One turn moves every row onto another: examples first, then more rows asked
q_969: -8 -12 12 7 2 -10 3 -6 4 1 -15 17 -6 7 5 11 -9 -4 -8 2 -8 -20 4 13 15
 -10 16 5 -2 4 1 -22 -1 6 -11 2 5 11 -1
q_699: -13 2 1 1 -27 2 -2 3 -4 1 7 5 -1 2 -12 1 15 -5 13 -6 -11 4 7 -14 2 -10
 -11 -10 -10 -2 -13 12 8 -5 18 2 -16 -21 -7
q_418: -13 8 -4 11 13 -5 -6 3 8 -6 10 -8 -6 16 5 19 -12 3 4 10 7 -9 -18 13 7 8
 -6 18 1 15 -8 -6 -5 11 -4 3 8 7 3
q_721: 1 7 6 4 13 9 11 8 -5 -7 4 0 -5 8 4 8 0 17 -11 13 13 1 4 16 3 4 10 24 0
 14 -4 3 -17 4 -6 3 12 3 -8
q_729: 16 -8 18 11 13 -9 -2 6 1 0 -8 16 -5 5 0 -10 7 -5 8 0 -3 0 -10 -3 2 15 4
 4 -1 2 8 3 6 -1 -16 -6 -8 23 -5
q_345: -5 3 7 16 11 -8 -1 4 19 -7 -2 2 3 9 5 18 -19 1 -4 11 -1 -14 -5 12 13 12
 0 0 8 12 1 -23 -4 4 -2 6 -3 8 9
q_633: -2 -10 6 -1 8 -18 -2 3 -9 -5 -13 16 5 6 10 1 12 0 1 1 1 -25 -1 -1 -1 0 0
 19 -14 3 14 -17 3 -5 -4 -2 -3 20 -2
q_460: 7 5 -10 -5 -3 -22 4 -8 4 4 -1 0 1 9 -2 -6 9 -13 1 3 -20 7 12 -11 -15 5 7
 -10 3 -10 0 0 11 -20 5 -1 -12 -24 5
q_650: -13 7 -14 -13 -3 -7 -7 -1 9 4 4 -18 9 -6 4 -1 -17 -12 -16 4 1 0 10 -1
 -12 -2 18 -25 13 3 1 -1 8 -3 5 3 -3 -19 9
q_634: -2 2 1 -1 14 18 8 12 -8 -13 2 13 -9 4 11 0 -2 19 1 9 5 -2 -6 8 2 14 0 12
 3 -1 -6 8 -11 11 -5 -8 4 18 -12
q_4: -19 17 -2 -6 -25 8 -5 12 5 5 12 -18 7 -16 -5 -2 -4 -7 10 -6 15 6 13 3 -3
 -10 -6 -1 -6 13 -3 13 4 1 10 4 -1 -13 4
q_252: -3 20 -7 -23 -4 2 11 3 -12 12 -8 -4 4 -12 4 -1 1 2 12 0 1 -3 24 0 -10 -5
 -6 -14 11 -14 -2 8 3 -6 11 -2 -7 -17 -4
q_15: -18 -13 -4 4 -21 -8 -13 6 6 -5 1 -2 5 3 -7 -2 1 -8 -22 -6 -11 4 14 -11
 -2 -4 16 -15 -14 4 -1 0 9 -9 9 6 -2 -19 11
q_462: 4 3 -1 -2 21 13 4 15 -8 -10 1 10 -3 8 12 1 -2 18 0 7 2 -7 -7 3 3 20 -6 8
 13 -5 -4 15 -11 5 -2 -12 6 11 -1
q_55: -23 10 -5 -4 -20 5 -10 13 5 5 12 -21 9 -10 -7 1 -4 -10 4 -3 19 3 8 1 -4
 -7 1 -11 -6 15 -3 14 7 1 12 9 -3 -14 4
q_742: -9 -6 -1 2 -20 1 2 12 -3 7 0 4 -2 1 -12 -4 13 -5 18 -3 -5 1 13 -10 6 -4
 -6 -19 -8 -9 -10 22 6 -6 18 3 -13 -20 -5
q_890: -3 2 -15 -8 -6 10 11 -2 0 3 13 0 14 3 -8 8 12 -8 -10 -6 -7 15 7 5 -13 -2
 -3 -16 -10 6 -5 6 -4 -10 2 8 -18 -26 2
q_242: 1 3 -15 -6 -4 10 16 8 4 1 11 -1 13 -3 -7 2 11 -4 -5 -4 -5 17 17 8 -13 7
 -3 -9 -12 4 -2 10 -6 -15 2 6 -12 -25 7
q_477: 8 -1 -9 -2 -2 -21 2 -5 0 9 -2 -2 1 11 -4 -8 10 -9 3 8 -12 4 11 -14 -12 5
 9 -19 4 -11 0 7 9 -18 12 1 -16 -24 0
q_286: -21 14 0 -9 -23 8 -9 7 -2 4 11 -16 10 -15 -6 1 1 -7 3 -10 11 4 6 -5 -5
 -16 -10 -8 -7 15 -3 8 7 4 12 7 -8 -12 -2
q_187: -9 -8 15 16 -4 -8 -6 -3 8 5 -16 13 0 9 -1 12 -11 -3 -2 -2 3 -15 1 14 14
 -3 10 5 -7 6 4 -23 0 2 -9 3 1 20 5
q_676: -9 -1 4 2 -23 -3 1 11 -1 5 0 5 -5 -4 -12 -3 12 -8 20 -9 -14 4 16 -10 6
 -7 -12 -8 -10 -7 -9 16 9 -7 13 1 -8 -19 -1
q_328: 8 -14 2 1 10 2 6 2 -3 7 3 14 -10 3 5 -6 0 -6 19 0 -3 -10 -13 10 10 -3 -1
 9 8 -3 -3 22 -8 11 -12 -15 0 11 -5
q_712: 6 -13 0 3 7 9 4 4 -3 -2 1 18 -9 2 10 -9 -3 5 15 4 -1 -6 -14 6 6 6 -4 6 3
 -7 -2 13 -10 11 -8 -16 -5 22 -8
q_146: -10 1 7 12 13 -11 -4 0 11 -2 -5 -1 -8 8 4 21 -20 1 -4 7 -6 -15 -9 10 15
 1 0 3 5 10 -3 -20 -2 14 -8 6 4 11 2
q_939: -8 15 -16 -17 -6 -3 1 -5 12 1 8 -16 9 -9 8 -2 -18 -11 -11 4 -3 3 13 4
 -14 -1 12 -16 15 2 1 -3 5 -5 2 -2 -3 -19 12
q_733: -3 -6 0 -7 16 16 10 18 -7 -15 3 13 -3 -2 15 1 -3 15 0 7 -2 -15 -3 6 9 8
 -6 8 8 1 -3 11 -13 12 -1 -9 4 8 -5
q_600: -4 14 -12 -18 -5 -4 -2 -11 4 7 7 -17 11 -8 4 -3 -11 -9 -17 1 -3 6 7 -3
 -17 -10 11 -20 15 6 2 -3 4 -2 3 0 -10 -19 3
q_540: -6 25 -4 -23 -5 5 8 -4 -13 12 -3 -6 5 -8 2 3 3 0 8 2 3 -1 14 -4 -11 -10
 -4 -20 13 -7 -5 2 7 -2 14 3 -14 -18 -12
q_607: 1 7 7 15 11 12 4 11 -1 -3 4 0 -8 15 -3 12 -3 18 -6 8 10 5 -2 15 10 12 1
 19 2 11 -10 9 -17 3 -4 0 12 3 -1
q_851: -6 10 -3 7 13 9 4 4 -4 -6 8 0 -9 16 4 11 -2 13 -3 11 13 3 -10 17 0 11 4
 23 -2 10 -9 2 -12 7 -8 0 11 10 -6
q_488: 17 -10 11 10 10 -11 1 -2 1 6 -6 10 -7 2 3 -11 1 -1 16 4 1 -3 -13 1 2 4
 -1 9 0 -1 8 2 -4 4 -12 -8 -12 25 -11
q_738: -14 -10 -6 2 -27 0 -10 -2 7 -8 11 -2 6 0 -6 -3 4 -8 -20 -9 -15 10 6 -11
 -4 -10 6 -10 -13 8 -4 3 3 -6 8 1 -9 -21 7
q_792: 18 -2 18 6 18 -17 5 6 -2 2 -3 8 -6 1 1 -9 11 -7 14 7 1 -4 -9 -3 0 5 0 14
 0 8 10 4 5 0 -13 -1 -9 17 -12
q_919: -9 3 -7 9 6 -9 -4 -1 9 -4 14 -8 0 16 7 12 -6 -1 6 13 16 -14 -12 17 5 1 0
 29 -1 18 -3 -3 -10 4 1 -1 8 2 6
q_213: -8 15 -9 -20 -3 9 10 8 -13 12 -6 -5 7 -8 1 0 3 4 8 5 11 -3 21 1 -10 -2 0
 -22 9 -11 -4 12 2 -5 16 4 -10 -17 -9
q_343: -18 -6 -3 4 -27 -3 -7 4 12 -11 7 -1 4 -1 -6 -1 -1 -9 -18 -8 -16 8 16 -6
 -2 -3 11 -7 -15 6 -4 -2 9 -9 4 3 0 -20 13
q_841: -14 17 4 -11 -25 -10 -14 -4 -8 2 -3 -13 0 -7 2 -9 0 3 -2 1 1 -3 13 -22
 -8 -16 4 -6 5 -1 -1 -3 14 -3 21 -3 -5 -11 -8
q_707: -6 -12 7 10 7 -14 -5 -4 1 3 -17 10 -2 9 5 15 -8 3 -8 -1 -6 -19 -1 8 11
 -5 1 9 -10 3 7 -25 -6 4 -8 3 1 18 1
q_229: 5 -8 6 3 6 5 -4 5 -10 7 -4 15 -9 7 5 -8 2 1 16 -5 4 -7 -11 3 7 5 -1 9 6
 -9 -3 22 -5 7 -10 -18 5 20 -3
q_434: 6 6 -10 -7 -6 -13 4 -16 -1 4 3 0 2 11 -2 -4 9 -7 -8 6 -17 9 6 -12 -16 -2
 9 -14 6 -8 -4 -1 6 -16 10 -1 -17 -26 -3
q_7: 7 -9 11 9 10 -19 -5 1 -1 2 -15 8 2 2 6 -1 3 4 4 1 1 -15 -6 -3 1 2 -5 14
 -12 4 15 -18 -2 -1 -6 -1 -10 26 -5
q_503: -16 18 3 -11 -24 -19 -13 -1 -5 3 -9 -12 -1 -6 2 -8 0 -3 2 -1 1 -6 20 -16
 -9 -11 8 0 1 -4 1 -6 18 -9 15 -2 4 -10 0
q_166: 0 -5 7 3 7 -16 -9 -1 -2 1 -16 15 7 5 10 -1 1 -4 5 -1 6 -22 -6 0 -2 8 1 8
 -4 -1 15 -19 6 -5 -5 -7 -7 28 3
q_988: -14 8 3 -7 -19 -21 -16 3 -8 7 -11 -13 0 -1 -1 -10 5 -1 0 2 5 -7 17 -22
 -9 -9 10 -8 -1 -5 3 -1 16 -9 21 1 -1 -10 -4
q_943: -8 2 9 11 10 -13 -1 5 20 -11 5 0 -5 3 7 13 -20 -7 3 16 -5 -20 -9 8 16 3
 1 3 11 17 -1 -17 3 12 -2 5 -1 5 2
q_880: -5 1 -17 -5 -3 11 11 9 2 3 11 -5 14 2 -8 4 10 -5 -7 0 7 15 14 9 -13 7 5
 -16 -11 7 -3 13 -4 -13 5 11 -12 -25 4
q_225: -11 10 -4 10 7 -1 -6 1 7 2 5 -8 1 16 6 18 -15 7 6 10 17 -15 -9 18 9 6 -6
 19 6 10 -6 -5 -13 4 4 -2 9 5 9

q_676 turns into -> q_460
q_712 turns into -> q_488
q_213 turns into -> q_742
Where do these go?
q_345 turns into -> q_225
q_841 turns into -> q_738
q_733 turns into -> q_328

One turn moves every row onto another: examples first, then more rows asked
q_89: -2 3 1 -16 -4 2 7 -9 4 -22 6 -10 -26 12 4 -14 -10 1
q_807: -11 -7 6 15 4 -2 -12 4 -4 8 4 -5 4 -27 12 -5 -8 -10
q_652: -2 1 -19 7 -8 13 19 -7 13 -8 4 4 0 -2 9 0 -10 -14
q_774: -1 -14 8 20 12 -3 6 5 -15 -2 -2 7 -27 -8 -2 -14 -1 -1
q_73: 14 -5 -6 -2 -5 -3 0 -22 16 -16 -2 7 -6 4 6 -23 -17 -13
q_815: 4 -9 -26 -10 -9 4 -15 5 -13 -21 -1 4 -6 -16 4 -7 3 -7
q_278: -8 -11 8 17 -6 -6 16 1 16 7 13 3 -3 -10 10 -16 -9 2
q_766: -5 -4 14 8 -4 -13 -8 -4 8 7 10 -3 -15 2 8 -27 -7 -1
q_399: 23 -6 -8 -21 -5 -6 5 -10 -4 2 12 4 -19 -1 9 -9 4 -14
q_789: -3 -23 11 1 12 -2 -12 9 -16 2 1 8 -14 -14 6 -14 -7 10
q_752: 4 -13 -6 -20 -2 10 16 12 -14 -11 -7 -1 -4 -14 1 4 -4 9
q_832: -19 -9 7 0 7 0 -4 10 -13 2 3 -4 -4 -28 6 -7 -8 11
q_84: -1 -11 6 14 11 -5 0 7 -17 11 -1 8 -25 -6 -1 -13 1 -2
q_6: 24 -19 2 -14 9 3 -7 2 -17 -12 -7 -3 -17 0 3 -1 -4 -12
q_206: -13 -11 14 5 6 0 1 12 -11 -4 1 -12 -5 -29 5 -3 -7 12
q_731: -12 -18 7 13 -2 11 -11 1 8 7 11 -3 0 -10 22 -6 -7 -5
q_901: 14 5 -15 -3 -14 12 -10 -19 1 -10 -4 -4 -1 -20 10 -10 -8 -1
q_127: 20 -8 0 7 -11 0 2 -5 0 -13 -14 -13 14 -9 -8 0 -13 -5
q_686: 8 -6 -17 -28 -5 -6 8 3 -11 -8 9 6 -20 -6 2 -7 6 -7
q_77: 17 -4 2 -2 -11 8 0 6 9 -16 7 -17 5 5 4 3 -20 2
q_873: 19 9 -8 -13 -10 4 11 -18 1 5 10 -4 -15 -6 10 -4 2 -11
q_105: 16 10 -6 7 -6 3 20 2 6 -8 8 -3 -3 4 -5 7 -18 -5
q_504: -2 -5 14 13 2 -20 -1 0 11 -2 15 -1 -13 -4 4 -29 -11 -5
q_844: 4 -24 0 -5 7 1 -6 -6 -10 -31 -4 -13 -5 -3 -6 3 -7 -16
q_760: -13 -8 6 12 -7 -2 8 -6 15 13 9 3 -3 -7 11 -18 -4 3
q_926: 23 -7 -2 -1 7 -7 8 -6 5 -14 10 9 -8 8 0 -2 -27 -13
q_579: 1 -10 -3 -12 9 -1 18 -1 0 -27 15 3 -16 6 -3 1 -20 -2
q_389: 2 -3 -26 -1 -15 17 -8 -7 -7 -16 -6 2 -4 -18 6 -6 -1 0
q_172: 1 -27 18 7 12 -2 -6 6 -15 -8 -2 0 -16 -19 3 -15 -8 9
q_277: 4 -5 -10 -7 -5 9 -11 8 7 -18 13 -8 8 -9 17 6 -16 -16
q_569: -11 -4 9 7 4 -6 -4 8 -4 6 14 -5 -29 8 7 -15 0 1
q_273: 14 8 -7 -11 -16 14 -2 -18 6 -6 8 -12 -12 -9 17 -5 -6 1
q_25: 10 10 -3 -4 4 -5 13 -9 -13 -6 -11 -7 -25 0 -8 -6 2 -15
q_205: 5 -5 -22 -17 -6 -11 -1 4 -15 -12 1 9 -9 -15 -2 -8 6 -13
q_502: -9 -7 12 13 7 -7 -1 11 -1 -8 15 -5 -29 4 6 -17 -5 -3
q_800: -2 -16 -3 -1 -5 11 12 -1 -5 -24 -11 -15 2 -5 -9 7 -2 -2
q_48: -6 -21 11 16 0 8 -3 7 12 2 14 -5 3 -12 20 -6 -9 -6
q_447: 1 -8 -5 -2 11 -12 16 -10 -10 -27 -4 0 -11 -9 -15 0 -11 -17
q_103: -3 -9 11 20 4 -3 -5 8 -4 3 4 -9 2 -28 9 -3 -9 -10
q_933: 12 1 -10 -9 -4 -9 -1 5 -8 -8 -8 -1 15 -27 -1 0 -15 -11

q_766 turns into -> q_760
q_103 turns into -> q_206
Where do these go?
q_926 turns into -> q_105
q_273 turns into -> q_901
q_25 turns into -> q_89

